Rows are one point carried round by a steady rotation, each followed by how many ticks it has turned.
The counts run from 0 to 206.
[ 95 111 120 116 125 123 124 174 130 108 132 107 155 125 185 143 110 140
 137 109 124 153 166 134 154 135 110  93 189 149  99  65 146 139  87  92
 133 129 136 126 164 121 125  65 114  92 147 174 101 130 151  94 157  98
  94 130 138  99 120 103 126 158 134  92 143 133  86 127 153] | 38
[ 89 104 128 117 117 129 121 171 152  89 143 110 123 154 174 119  99 134
 144 105 130 153 139 126 150 126 101  91 169 148  99 101 143 116  84  83
 143 118 148 144 172 133 146  94 127  95 117 189 123 139 116 111 180 125
  98 111 115 112 122  59 101 161 137  94 163 127  91 119 118] | 180
[115 123 155 107 127  92 121 194 160 120 166  95 100 150 163 123 110 141
 154 127 110 148 141 144 158 114 128 110 135 151 105  74 130 155  83 114
 128 139 154 165 134 102 119  56 166 103 144 177 115 160 115 123 175 117
  90 126 128  83 100 114 115 133 140 117 158 107 123 101 127] | 150
[109 103 162 110 115 133 121 160 139 115 131 114  97 157 195 138 122 147
 153 121  99 172 176 169 116 161 127 104 174 154 119  90 112 111 116 105
 135  81 134 149 114 104 127  92 131  91 112 174 111 146 139 125 194 125
  94 153 146  86  91  82 107 121 119 111 143 149 104 131 134] | 122
[119  91 146 115 110 128 102 185 164 137 133 106 134 149 182 126 104 117
 155 127 137 156 127 108 107 137 121 103 155 165 130 116 111 132 101 102
 166  77 165 156 147 139  96  80 161 111 140 171  98 151 101 129 159 106
  89 127 149 101 105  71 115 131 157 110 175 126 109  96 127] | 93
[133  98 158 121 131 113 115 181 136 101 137  93  99 141 178 106 127 148
 168 121 108 155 171 127 121 169 131 120 185 160 129  81 109 135 133  85
 128  84 134 164 116 115 121 105 135 108 134 161  85 139 112 133 187 131
 113 144 142  77 119  73 110 112 110 102 141 157 107 120 131] | 119
[111  84 157 134 128 101 144 176 134 116 101 103  91 126 146 126 132 148
 127  91 120 146 148 136 116 128 100 118 161 171 103  82 160 129 126  54
 145 105 173 163 145 126 118  63 142  95 127 174 128 161 140  88 163 153
 130 141  90 139 118  66 119 141 127 111 143 134 121 124 114] | 58
[114  89 161 112 125 109 109 171 127 102 110  69  83 146 169 113 154 151
 165 109 109 161 163 165 117 141  90 134 181 161 118  73 145 142 140  86
 136 117 136 155 134 125 102  81 142 126 126 165 109 149 170 134 163 122
 127 155 124  89  98 109 101 118 106 100 145 131 120 132 125] | 128
[118 133 138 109 102 127 135 183 145 113 177  97 115 125 185 136  97 136
 151 136 108 158 136 140 148 106 129  84 170 148 111  97 106 150  78 114
 153 101 132 150 139  92 122  70 128  93 149 168  87 159 116 101 153 109
 107 128 138  78 130 101 109 148 158 104 157 146 109 127 141] | 22
[101  95 143 107 111 149 110 169 143 133 110  99 113 154 185 129 125 119
 147 113 132 160 135 132 101 131  92  91 184 161 121 125 131 132  97 105
 193 101 159 139 164 154  84  96 149 128 128 170 103 150 128 138 157 111
 103 137 142 101  97  78 106 124 146 108 184 133 118 116 130] | 97
[105  93 144 128 124  97 127 198 132  97 124 126 132 137 159 141 107 164
 129 108 122 153 166 124 143 134 123 106 173 169  99  75 143 121  90  88
 119 119 153 147 139 104 152  70 134  77 129 177 122 136 123  88 171 133
  97 141 118 119 122  82 120 151 130 104 132 141  99 117 147] | 51
[107  97 164 102 128 117 103 168 129 110 112  91 103 159 188 118 129 165
 144 114 102 170 172 167 118 147 116 113 174 166 119  91 122 136 108  95
 126 102 140 155 145 102 119  70 121 102 121 155 120 136 166 137 173 123
  85 142 141 105  75 111 108 117 104 113 137 135 116 113 138] | 125
[147  93 159 119 126  85  93 172 139  98 134  81 105 146 162 116 127 149
 156 133  93 151 155 148 120 132 130 144 164 177 137  51 144 142 116 103
 116 121 137 159 123  91 136  79 161 107 146 161 112 150 145 128 179 103
  98 161 146  94 109 107 121 111 131  89 123 133 103 119 135] | 133
[116  97 174 104 128 122 111 160 119 123 116  93  86 159 187 125 132 157
 145 101 108 175 160 177 115 145 103 103 169 154 119  91 124 137 134  95
 132  99 134 150 137 101 100  70 124 100 129 153 120 141 179 132 165 127
  98 155 123  99  81 114 100 124 109 107 149 144 123 124 140] | 126
[116 122 131 138 117 118 107 162 116 115 113 103 127 131 182 120 117 160
 122  98 114 153 150 153 135 110 109 104 204 179 119  76 171 144 106  68
 142 118 145 128 170 103 128  76 100  90 150 155 113 136 160  90 146 127
 118 129 104 132 121  95 104 157 129  86 129 147 112 125 137] | 43
[133 105 149 137  98 135 126 183 153 139 125  88  99 120 164 122 127 126
 157 112 136 156 135 115 104 117 108 103 164 170 147 120 114 146 119  90
 204  92 164 164 139 136  95  84 156 121 134 154  93 168  97 100 151 139
 142 124 133 108 128  70 113 125 162 118 180 138 136 106 112] | 88
[ 89  81 151 120 107 131 112 165 113 111 114 108 116 159 165 147 109 166
 127 108 135 173 129 148 114 132  83 102 173 162 110 102 154 110 146  83
 150 109 144 134 152 117 141  79 122 102 108 173 129 151 163  98 161 116
 112 148 105 119 109  64 127 160 141  98 159 126  97 140 142] | 196
[101  88 128 152 116  99 118 176 151  90 126  82 129 137 161 120 102 144
 156 107 120 138 135 125 129 150 111 132 163 162 123  89 147 127 127  62
 143  87 142 154 154 126 143  86 139  99 123 174 116 145 128  85 169 111
 111 131 128 133 146  50 127 149 136  83 145 123  81 120 128] | 189
[133 119 144 134 100 146  92 163 137 114 125  87 134 133 195 125 121 143
 156 129 123 163 159 116 100 135 116  97 201 170 156  99 109 133 115  96
 186  90 135 139 136 116 106  98 132 110 144 137  83 139 126 114 160 116
 116 141 163  98 121  81 128 121 150  88 155 165 104 109 144] | 104
[155  93 162 127 119  91  94 162 136 105 134  71  90 151 169 122 132 137
 161 124  91 152 150 154 118 139 124 137 172 177 137  55 148 133 129 101
 121 115 140 156 115 105 125  78 166 118 143 173 113 158 140 135 178 112
 107 172 137  81 117 100 120 117 136  98 132 128 106 125 120] | 132
[113  80 152 138 118  98 138 198 149 106 112 105 121 114 150 149 115 155
 143 110 132 141 171 125 114 145 116 117 145 157 112  72 138 122 114 104
 138 114 149 155 131 115 136  49 178  97 122 164 140 143 132  75 166 119
 104 149 148 127 118  85 144 130 149 117 154 121  97 117 145] | 64
[138 122 133 123 103 107 104 177 152 108 166  80 100 138 161 111  96 132
 154 135 103 150 109 141 151  92 118 110 177 175 121  97 138 162  93  95
 154 106 141 167 142 107 123  87 132 110 154 175  84 180 105 114 162 112
 109 125 128  85 146  95 107 149 156  89 138 131 112 123 120] | 19
[ 99 128 152 101 114 122 137 174 146 138 156  90  81 140 176 135 121 131
 149 115 109 158 137 157 147 114 109  83 144 142 103  82 135 154  92 113
 163 139 149 144 142 116 109  49 158 109 126 180 125 159 126 118 160 122
 111 127 105  87  94 105 104 138 154 124 187 111 130 133 122] | 153
[ 99 134 126 130 110 128 122 188 154  91 157  94 138 128 184 128  98 146
 151 118 129 147 160 114 155 128 121  89 175 139 120  80 131 132  97  87
 160 116 134 133 159 114 147  87 133  93 125 156 102 129 109  85 171 124
 112 102 136 110 144  74 125 153 154  90 167 138  97 104 142] | 177
[ 96 132 131 103 107 132 136 170 142 123 145  96 101 143 193 127  94 130
 129 100 102 161 123 172 153 103 117  83 176 156 108 117 127 150  72  90
 160 113 140 136 166 114 114  65  99  87 142 176 108 159 140 118 156 111
  94 124 133 109 114 100  97 161 132 109 159 129 118 116 126] | 26
[ 81 115 130 114 112 130 115 181 144  86 125 102 126 144 181 116  96 155
 137  98 132 157 152 131 147 121 108  98 173 142 109 107 152 135  90  78
 150 117 157 142 181 115 144  81 121  96 121 171 129 126 129  98 178 132
  93 101 118 140 120  75 118 163 127  97 160 132 100 103 131] | 181
[130 143 132 121  95 115 112 169 154  99 141  63  87 130 166 127 116 139
 160 118 108 155 123 151 145  79  95 110 193 180 124 111 150 168  93 100
 183 135 124 159 161 105 124  77 126 122 140 169 104 187 141 115 161 115
 119 131 148 103 143 131 102 144 146  88 161 124 129 111 128] | 16
[133 110 144 127 101 146  81 156 137 141 108  84 123 149 196 118 121 139
 135 110 120 166 123 137  92 120 107  98 192 168 155 122 140 145 113  89
 190  84 161 138 159 128  85  91 121 113 144 137  90 152 146 124 155 118
 107 138 130 124 104  82 115 124 149  92 156 139 122 105 141] | 100
[121 127 112 144 118 119 117 164 144 110 147  83 139 122 190 131 110 124
 138 103  99 138 147 137 140 127 137 106 181 160 129  81 145 141  91  82
 134  95 141 140 154 119 134  67 125  84 154 174  93 143 135  80 156  96
  95 139 143 120 141  88 116 147 135  89 139 137  86 119 134] | 34
[126  98 152 122 117 112 109 165 128 100  99  57  88 138 172 122 159 153
 158 107 100 156 183 168 114 147 107 124 178 173 133  71 154 149 131  88
 143 116 131 157 133 111 121  79 136 120 130 156 119 153 175 118 168 113
 112 167 146 100 109 120 119 116 117  96 145 131 122 120 130] | 129
[108  88 159 111 111 119 117 205 148 125 126 117 115 137 141 148 114 143
 146 136 147 159 134 104 118 103  96  88 155 178 111 108 125 122  96 119
 170 127 170 146 146 118 116  79 183 121 111 178 120 166  98 118 161 125
 114 128 140  95 112  83 131 133 173 117 177 130 121 110 133] | 80
[121 127 121 129 106 115 112 173 161 112 164  86 124 137 185 127 110 108
 153 123 112 133 141 128 142 115 124 113 159 153 122  63 159 137  78 112
 159 134 140 130 156 118 137  71 173 114 147 185 122 140 120 105 167  99
  97 130 136  96 123  89 118 151 166  87 171  98  86 109 121] | 163
[124 111 123 139 126  96 122 187 125  97 125  94 120 113 158 119 129 149
 141 108 125 140 161 112 150 123 103 116 201 177 119  50 164 145 121  59
 128 125 145 137 160 115 134  83 131 106 140 157 101 136 128  95 152 133
 129 133 118 114 146  83 119 145 130  88 126 149 101 117 125] | 46
[127 106 134 135 128 107 115 180 117 113 126  97 114 125 170 120 125 144
 136 107 123 146 147 120 145 125 103 111 205 171 111  48 170 138 126  63
 138 117 144 139 155 114 119  82 126  97 144 163  94 135 137 100 153 130
 137 135  86 104 140  77 117 159 133  89 130 153 100 133 130] | 45
[112 114 150 102 112 143 101 181 131  98 103  94 111 144 190 123 124 172
 146 112 128 172 173 145 121 137  94  89 209 168 126 112 124 135 111  91
 166 114 132 144 157 119 114 112 119 112 125 143  92 136 150 134 172 141
 113 125 154 100  98 110  99 123 110  99 158 155 130 117 140] | 112
[125 110 168 106 115 111 109 169 119 124 140 106  81 161 179 146 129 164
 135 129  96 179 143 176 135  94 102 102 165 174 112  77 146 129 110 116
 147 144 141 146 122  78 129  62 144 111 123 164 145 153 162 124 171 122
  99 148 127  86  83 126 110 134 142 108 143 129 132 138 139] | 139
[122 101 149 104  99 116 102 163 142 123 160  90  97 160 172 137 101 127
 143 135 112 169 101 154 137  99  96  92 157 172 110 108 144 127 103 126
 156 122 142 154 145 103 118  75 157 111 129 185 117 178 147 139 159 101
  90 138 135  75 117 111 113 137 161  99 160 106 101 130 133] | 10
[105  91 146 110 100 121 119 198 153 118 111 120 112 141 148 146 107 159
 142 124 142 163 139 108 109  93  99  87 158 183 110 119 126 126  81 115
 174 137 166 151 153 119 125  74 174 121 117 168 130 161 111 109 165 128
 105 127 151 110 105  98 127 136 159 119 185 126 127 105 137] | 81
[148  98 137 126 109 130  77 167 144 125 117  78 123 137 185  97 127 127
 152 119 130 154 142 111 107 133  99 112 193 172 148 106 135 146 123  77
 174  94 159 146 164 139  97 105 145 123 145 141  69 142 136 137 148 114
 124 137 151 103 120  86 115 115 136  86 157 140 113  98 124] | 102
[116 101 143  94 115 102  90 173 141 105 149  90 105 157 166 122  97 137
 147 138 121 161 107 155 148  92  92 100 167 173 109 106 145 145 100 126
 146 131 143 155 158 106 116  72 145 114 138 180 117 171 149 140 156 101
  84 135 132  72 104 121 110 141 145  93 149  94 113 121 134] | 11
[123 115 151 108  92 121 104 157 145 123 163  94 104 152 181 150 100 138
 141 139 109 164 110 160 126 102 104  91 164 162 123  99 125 128 104 134
 159 109 128 154 133  90 129  58 154 105 131 176 119 174 143 117 166  95
  80 140 140  83 117 110 122 136 168  98 160 107 101 134 144] | 9
[137 136 161 125 109 100 127 172 150 125 167  95  85 145 171 132 111 144
 151 130  87 158 140 155 133 104 142 111 135 164 128  68 132 151  96 114
 148 117 141 156 109  81 136  60 164  94 142 177 122 162 109  98 175 123
 103 144 126  87 119 102 120 140 156 116 152 121 119 122 128] | 148
[121 106 152  96 113 141  86 172 121 125 132 122 127 166 203 130 105 152
 137 120 126 182 150 133 117 138 109  90 200 161 124 105 112 122 102  99
 160  85 152 137 151 102 110 106 123  95 126 150  89 133 131 143 170 122
  90 131 140  95  93  80 105 132 136  96 148 165 101 114 138] | 109
